In the data rows, zero lies at 7.5, halfway between 7 and 8.
Some points:
 1 10 14  8  4 10  5  5 10  5  9 11 11 10  8 14  6 10  9 12  8 10  6  2  8  6 10 15  9 10  3  6 11  7  5  8  7  4 11  9  6  4  5 10 13 10  8  6 10  8  7  5  9  0 11 10
 5  6  9  8  5  2  5  3  4  6  6  8  8  5  7  8  7  7 13  4 11  3 11  7  7  9 14 12  6  5 10  5  9  5 13  7  0  6  9  4  4 12 13  8  8 12  4  7  7  2 11  6 10  9  5  3
 8  0  8 13  8  9 10  9  9  7  8  2  6  5  5  8  0  5 15  7 10  9  5  4  7  5  8  7  5  3  5  6  8 11  6  4 15  8  9  8  6  6  8 14  4  5  8  7 12  6  7  7  9  9  4  9
 1  8  1  5  7 11  2  7 10  9 10  6  3  6  5  6  6  9  8  2  2  9 11  7  2  5  7  4  5 11  5  9  6  6  7  6  6 12  5  9  0  5  2  4  7 12  4  6  8  7  7  5 11  7  7  9
 8  8 13 10  3  7  5  8  6  3 11  6  7  2  3  0 10 11  0  9  3  7  5  7  6 10  8  6  3  5  4  4  9 12  7  9  8 11  8 13  9  7 13  6 14  9  7  9  9  6  6  6  5  7  5  6
12 15  6  1  3 10 10  7  4 11 11 10 10 11  8  5  6  6  9  5  7  6  9  3  5  0  5  7  6  4  7  7  9  6  3  3  8  5  6 11 11  7  8  9  3 10  9 11  5  1  4  2  2  9  6  6
10  8  3  4 11  5 10 11  8  2  2 11  8  6  7 12 10  7  8  3  6 15  7  6  6  5  5 12  6  0  3  5 12  8  5 11  8  8  4  5  6  7  8  7 12  5  5 10  6 13 11 11  6 14  6  6
14  4  3  7  8  6  2  6 12  5  9 10  8  8 12  7 14 14  7 11 10  7  2  4 11  8  5  8  2 10  8  5  8  9  9  4 10  7  1 10  5  9 10  8  4 11 10 12  7  7 12  7 13  2  5  9
 8  8 13  3 11  6  8  5  8  4 11  5  4  6  4  8 13  6  8  6 13  6  4  8  0 12  1  8 12  7 10  6  5  2 11  4  9 12  8 12  8 11  4 12  7  6  4  6  5 10 10  6  3  5  9 11
11  4  7 10 10  8  5  1  1  6  6 12 11 10  3  5  6  6  8  4  5  7  5 14 10  5  7 11 13  6  5 14  4  3  4  0 12 10  7  5 11  8  7  7 12  9  7  9  8  7  9 13 11  6  6  4
 9 10  7 12  7  6  6  6 12  9  7  7  6  6 11  0  7  9  3 10 12 12  7  9  7  4  4  9  6  7 10 12 15  4  3 13  8 10 14  5  3  8  9 12  4  7  4  3  6  6  9  9  8  6 12  1
 3  7  6  5  5 11  6  8 10  5  5  7  8 15  2  7  4  9  6  8  8 10  8  6  9  4 12  9  4  6 14  9 11 10 15  7 11 14 10 12 12 12  9  5  5  8 10  7  5 12  7 11  6  6 12 10
 9 13  7  8  2  5 13  8 11  8  3  8  2  6  6 10 11 13  6  8  4  2 14  8  6  9 14  7  7 12  7  3  7  4  6  1 15  7  7  7  9  4  7 12  7  5  7  7  5 10  7 13 10  9  7  5
 8 10  9 10 10  8  2  0  7  4  8  7  3  6  6  8 11  4  8  8  1  6  8  8 11  5  9  5  3  7 10  7  6  8  5 11  4  4  9  6 12  7  6 12  3  6  6 11 12 13 13  3  7 12 15 10
10  8 13  3  7  8  8  4  9  4  1  7  6 12 14 11  4  6  6  8  6  7  7 11  8 11 10  5 11  5 12  7  7 12  0 10  8 14  5  7  7  8  7  6  9  7  5  4  8  3  5  0 12  7  6  7
 7 11  9  7 15  8 10 12 10  8 15  7  7  4  8 13  5 11  7  4  5  8  2  9 10  7  9  5  1  7  9 10 11  3 12  4  1 10  4  6 12  4 10  7  7  6 10  4  7  9  4  6 12  5 10  3
 8  8  0 10  5 10  9  6  8  4 10  6 12  7  7  8 11 11 10  9  8  5  6 11  5  3  9 12 14  8 12  6  0  7  9 14  7  6  4 13  7  3 10 10  8  7 11  1  7  8  5  4 10 13 10  5
11 15  7  8  7 12  4  7  7  4  2  0  9  6 13  9  7  7 10  5  6 12  8 10  4 11  5  8  5 10  6  9  3 11 13  4  6  8 11  1 10  3  8  9  8  9 10 12  4  5 10 11  7  4  5  8
 5 10 10  7  7  5 13  4  9  9  7 10  6 11  4  7 11  0  8  8  9 15  6  6 12  7  7  1 11 10  6  7  4 11 11  7  6  4  3 10  1  7 14 11  9  8  6  8  6  7  8  7  8  5 13  3
15  3 12  7  6  5  7 15  1 10 11  4  7 11  7  8  4  6 11 13  4  8  9 10  6  5 11  9  6 13  7  7  5  8  6  7  5 12  7  7  6  4  4  5  6 10  6  5  4 10 14  9  3  7 10  6
 7  7  8  2 12  7  9  3  7  6  5 10  5  3  3  7  5 13  9 14 13 12  9  9  2  2  8  3  8 10 11  5  9  8  6  7  6  7 10  4  7  7 11  3 10  4 15  7 13  7 10  6  5  6  7 10
 8 11 12  7  8 11  8  8  9 10  9 11 15  6  7  7  7 10  9  9 10  7 10  4  9  7  4  5 12 14  7  5  8  9  6  8  4 15  7  4  7 10 13 10  6  8  3  7 10  9  5 12  9 15  6 15
 8 10  5  8  9  5  6  5  7  2 11 12 10 12  8  9  4  8 11 13  8  6 10  6  6 13  5  6  2  7  6 10  5 11  6  5  7  6  9  8  4 14  1  8 11  2 10  6  6  6  2 13  6 13  9  2
 8  7  7  0 11 10  9 10  2  8  4 11  9  0  9  6  8  7  5 10  9  2  7  5 10  9 11  8  7  4  4 12  7 10 11  7 14  7  8  5  4  5  6  7  5 13  7  3  8  4  5  7  8  9 15 10
 6  3 10  9  4  0  7  7  4  5  6 11  7  6 11  9  5  8  8  3  8 10 10  6  2  5  3  3  8 13  7 12  7  7  8 15 11  4  3  6 14 11 10  8  6 13  9  6  6 10  5 10  7  6  7  8
 3  5  1  7  9  5  7 11  7  6  7 11 10  6  9  8  0  6  5 11  3  9  9  3  9 14  5  7 11  8  9  7  2  3  5  8  8 11 12  9  8  4 14  9  6  3  4 13  7  7  9  4  4  4  8  6
11 10  8  8  6  4  4  7  7 15  5 11  7 12  6 11  8 15 12  0  8  9  4  8  9 15  6  4 10  5  5  8  6  8 11 12  9  7  9 11  7  5  5  6  6  7  8  6 15  4 10  8  4  8 10  6
 5  1  7 10  6 11  7  8 14  8  9 11  7  5 11 10 11  6  7  4 11  5  3  4  7  5 11  4 10  9  9 15  6 13  4  4  5  8  7  6  9  5  7  6 10  3  8  8  3  3 12  9  0 10  7  5
 7  8  9  2  4 14  3  9  3  7 11  5  4  5  5 11  5  4  0  7 11  6  6  4  9  7  8  8  7  5 11  4  4  5  5 14  5  3  4  7  7  7  8  7  3  1  8  6 10  4 10 15 12  3  3  9
12  8  6 14 13  9  5  9 15  8  6  5 12  6  2  7  7  6  8  8 10  7 15  7  5  8 10  5  9  5  6  3  8  5  6  9  7  4  4  9 13 10  6  3  9  8  4  7  5  4  6  9  8  1 13 12
 8  5 10  6  7 10 11 13 10  4 14  9  7  9 15  1  9  7  8  7  1 12 14  7  9  9  6  8 14  4 10  8  8  7  8  2  8  1 12  9 11  8  5  7  7  9  7  6 13  6 10 10 12 13  8  8
 5  6  8  8 14 15  6  8  5  6  7  7  5 13 10  4  7  9  8  9 11  5 10  8 10 11 10  1  7  4  4  5  7  4  8 11  7  6  7  7  8  4  8 11  8 15 10  4  3 14  7  7  3  9  1  7
 6  3 11  8  9 10 12  9  9  9  3  8  3 11  6  3  9  9 11  9  0  5  5  4  9  3  4 10  5 10  7  6  5  2 10 13  8  7  9  4  7 11  6  8 13  5  9  9  4  0  6  6  8  9  8 10
 5  9 10 12  8  4  9  7 10 10  6 10 13  7 14  9  9  4  4  5  4  5  4 11  9  3  6  8  5  6 12  0  4  5  9  5 12  8 10  7  1 10  5  2  7 13 10  5 10  7  7 11  1  8  6  8
 7  5  7  9  4 12  5  4  7 13 10 11  2  5  7  9  9  5 11 13  5 10  7 14  7 13  4 12  8  6  9  4 13  9  9  7  8  6  4  6 10  4 10  0  4  8  6  8  3  8  1  9  6 10  7  9
 3  9  7  6 13  5  5 11  8 14  7  1 10 11  5  5  8 10  6  9  3  7  1  8  1 13 12  9 11  5  7 10  9  8  1  5  7  2  4  6  6 13 12  8  6  9 12  9  4 10  9  8  9 10  7  9
 8  8  6 12  7 12 12 11  5  4  7  1  4  9  5 12 11 10  5  4  9  9 12  4 13  7  3 13 12 10  9  9  8  8  4  5  8  8  6  4  7 14  9  5  3 10  8  9 15  7  4  5  2  6 10  2
 7 13 10  6 14  1  4 14 10  5  9  8  4  8  3  8 10  6  9  8 10  3  9 12 13  5  6 10  8 11 11 12  6 12  8  9 10  4 12 12  7  1  9  5  7  9  3 12  6  6  5  8  8  8  1  9
 6  6 11  5  7 11  9  6 13 14  5 11  8  1  6  8  8  4  8  9 11  7 10  6  8  8  3 11  3  7  3 11  1 10  4  8  3  8 12 11 10 12  8  5  8  8 11  5  8 13 11  3 13  5  4  1
10  4  8  3  7  4 10  0 11 13 11  0 11  6 11 13  9  7  5 12  5  8 13  8 10  6 10  7  9  4  7 14  8  3 11 10  9  9  6  8  6  6  6  9 11 10  8 14 10  7  5 10  4 10  4  6
 9  4  9  8  5  4  8  7  4  5  0  3 10  6  5  5  8 10  5  8  6  7  6  4 10  7  4  5 10  7  8  8  9  6 10  2  0  4  9 12  6  3  3  5  3  4  8  5  2 12  2  8  9  8  7 10
10  8  7 10  2  7  5 12  9  5  8 10  6 13  5 12 10  6  3 12  8  6  4 12  3  7  8  3  9  3  1 12  5  6 13  6  6  6 11  0  6 12 11  7  5  3  5  5 10  8  7  3  7  7  4 13
11  9  1 10  9  9  8 10  6 10  4  8  3  9 12  7  4  0  8 10  6  1  4  5  5  7  7  8 10 11  8  9 15  7 10  6  4  7  7 12  9  8  8  9 15  9  6  6 15  8  6 10  7  8  6  6
 1 10  7  4  6  5  1 11  4  9  8  3 11  9  8  5 13  2 12  9  8  6  9  5 10  6  7  4  9 10  5  3 12  6  9  8 14 11  6  6 14  7  3  3  7  3  8  5  8  8  8  4  9  8  5  2
 7 11  2  6  6  3 14  2  9  6 12  5  2  5 11  4  1  9  6  6 10  7  1  8 13  6 12  9 12  8  1  4  6  9  7 10  7  7 11  7 12 12  4  4  6  8  6  9  4  9  7  7  7  9  8 10
11  8  8 12 10  6 10  4  5 10 11  8  8 11  6  5  7  6  1  6 10  5  7  0  3 12  8 10  5  7 13  8  7 11 10  9  9  8  9  0  7  1  5  4  9  6  9 10  7 12  9  3 13  7  7  8
 3  7  9 11  9  4  4 11  8 12  6  9  5  9 11  3  4  9  2  6 11  5 13 14  7  6  5 12 10  6  5  6  7 11 11  4  4 11  0  7  8  6  5 13  7  2 12 12  9  8  9  6  7  7  9 10
10  6  5  9 11  7 10  6  2  7  9  9  9  8  8  5 15  4  7  1  6 13 10 10  8 11 15 11  4 13  5  9 11  7  6 10  7  9  9 11  6  8  6 10  4  1 11  3  7  6  5  6  5  2  2 14
 9  0  5  0  6 10  8  7  8  9  9  5 11 10  8  9  5  9  5  0  7  2 10 15  9  7  2  7  5 12  6  3 12 11  7  8 10  1 12  7  5  9 10  9 11  5  5  7  5 10  9  5  7  6 12  6
 7  6  7 10  5  9 10 12  4  8  8  9  8  5  9  9 10  7 10  7 12  8  3 11  6  8 11  4  8  6 10  6  9  7  6 11  5 10 12  9  5 10  4  9  9 10  9 15  7 11  3  9 12  5 10  6
 3 10  4 10  3  8 14  9  2  9  5  7 10  5  7  8  7 12  9 10 11 10  7 11 12 10  6  6  2  7 13 11  7  6  5  7  8  5  4  8 10  9  5  9 14  9  1  5  7  7 13  6  6  8  5 14
There is one direction along which these points spread out most. How many in every 100 of the points above lie lower along it than each point below? Answers are rounded to whole numbers. More than half of the points above lie lower than the first one.
11 15  7  8  7 12  4  7  7  4  2  0  9  6 13  9  7  7 10  5  6 12  8 10  4 11  5  8  5 10  6  9  3 11 13  4  6  8 11  1 10  3  8  9  8  9 10 12  4  5 10 11  7  4  5  8 --> 55
 8  8 13 10  3  7  5  8  6  3 11  6  7  2  3  0 10 11  0  9  3  7  5  7  6 10  8  6  3  5  4  4  9 12  7  9  8 11  8 13  9  7 13  6 14  9  7  9  9  6  6  6  5  7  5  6 --> 86
 7  6  7 10  5  9 10 12  4  8  8  9  8  5  9  9 10  7 10  7 12  8  3 11  6  8 11  4  8  6 10  6  9  7  6 11  5 10 12  9  5 10  4  9  9 10  9 15  7 11  3  9 12  5 10  6 --> 63
 6  3 11  8  9 10 12  9  9  9  3  8  3 11  6  3  9  9 11  9  0  5  5  4  9  3  4 10  5 10  7  6  5  2 10 13  8  7  9  4  7 11  6  8 13  5  9  9  4  0  6  6  8  9  8 10 --> 20
 7  8  9  2  4 14  3  9  3  7 11  5  4  5  5 11  5  4  0  7 11  6  6  4  9  7  8  8  7  5 11  4  4  5  5 14  5  3  4  7  7  7  8  7  3  1  8  6 10  4 10 15 12  3  3  9 --> 98
 7 11  9  7 15  8 10 12 10  8 15  7  7  4  8 13  5 11  7  4  5  8  2  9 10  7  9  5  1  7  9 10 11  3 12  4  1 10  4  6 12  4 10  7  7  6 10  4  7  9  4  6 12  5 10  3 --> 88
 6  6 11  5  7 11  9  6 13 14  5 11  8  1  6  8  8  4  8  9 11  7 10  6  8  8  3 11  3  7  3 11  1 10  4  8  3  8 12 11 10 12  8  5  8  8 11  5  8 13 11  3 13  5  4  1 --> 94
11  4  7 10 10  8  5  1  1  6  6 12 11 10  3  5  6  6  8  4  5  7  5 14 10  5  7 11 13  6  5 14  4  3  4  0 12 10  7  5 11  8  7  7 12  9  7  9  8  7  9 13 11  6  6  4 --> 2
12  8  6 14 13  9  5  9 15  8  6  5 12  6  2  7  7  6  8  8 10  7 15  7  5  8 10  5  9  5  6  3  8  5  6  9  7  4  4  9 13 10  6  3  9  8  4  7  5  4  6  9  8  1 13 12 --> 76
 1 10  7  4  6  5  1 11  4  9  8  3 11  9  8  5 13  2 12  9  8  6  9  5 10  6  7  4  9 10  5  3 12  6  9  8 14 11  6  6 14  7  3  3  7  3  8  5  8  8  8  4  9  8  5  2 --> 33
 7  7  8  2 12  7  9  3  7  6  5 10  5  3  3  7  5 13  9 14 13 12  9  9  2  2  8  3  8 10 11  5  9  8  6  7  6  7 10  4  7  7 11  3 10  4 15  7 13  7 10  6  5  6  7 10 --> 96
11  9  1 10  9  9  8 10  6 10  4  8  3  9 12  7  4  0  8 10  6  1  4  5  5  7  7  8 10 11  8  9 15  7 10  6  4  7  7 12  9  8  8  9 15  9  6  6 15  8  6 10  7  8  6  6 --> 10
 8  8  6 12  7 12 12 11  5  4  7  1  4  9  5 12 11 10  5  4  9  9 12  4 13  7  3 13 12 10  9  9  8  8  4  5  8  8  6  4  7 14  9  5  3 10  8  9 15  7  4  5  2  6 10  2 --> 16
 3 10  4 10  3  8 14  9  2  9  5  7 10  5  7  8  7 12  9 10 11 10  7 11 12 10  6  6  2  7 13 11  7  6  5  7  8  5  4  8 10  9  5  9 14  9  1  5  7  7 13  6  6  8  5 14 --> 37
10  8  7 10  2  7  5 12  9  5  8 10  6 13  5 12 10  6  3 12  8  6  4 12  3  7  8  3  9  3  1 12  5  6 13  6  6  6 11  0  6 12 11  7  5  3  5  5 10  8  7  3  7  7  4 13 --> 78
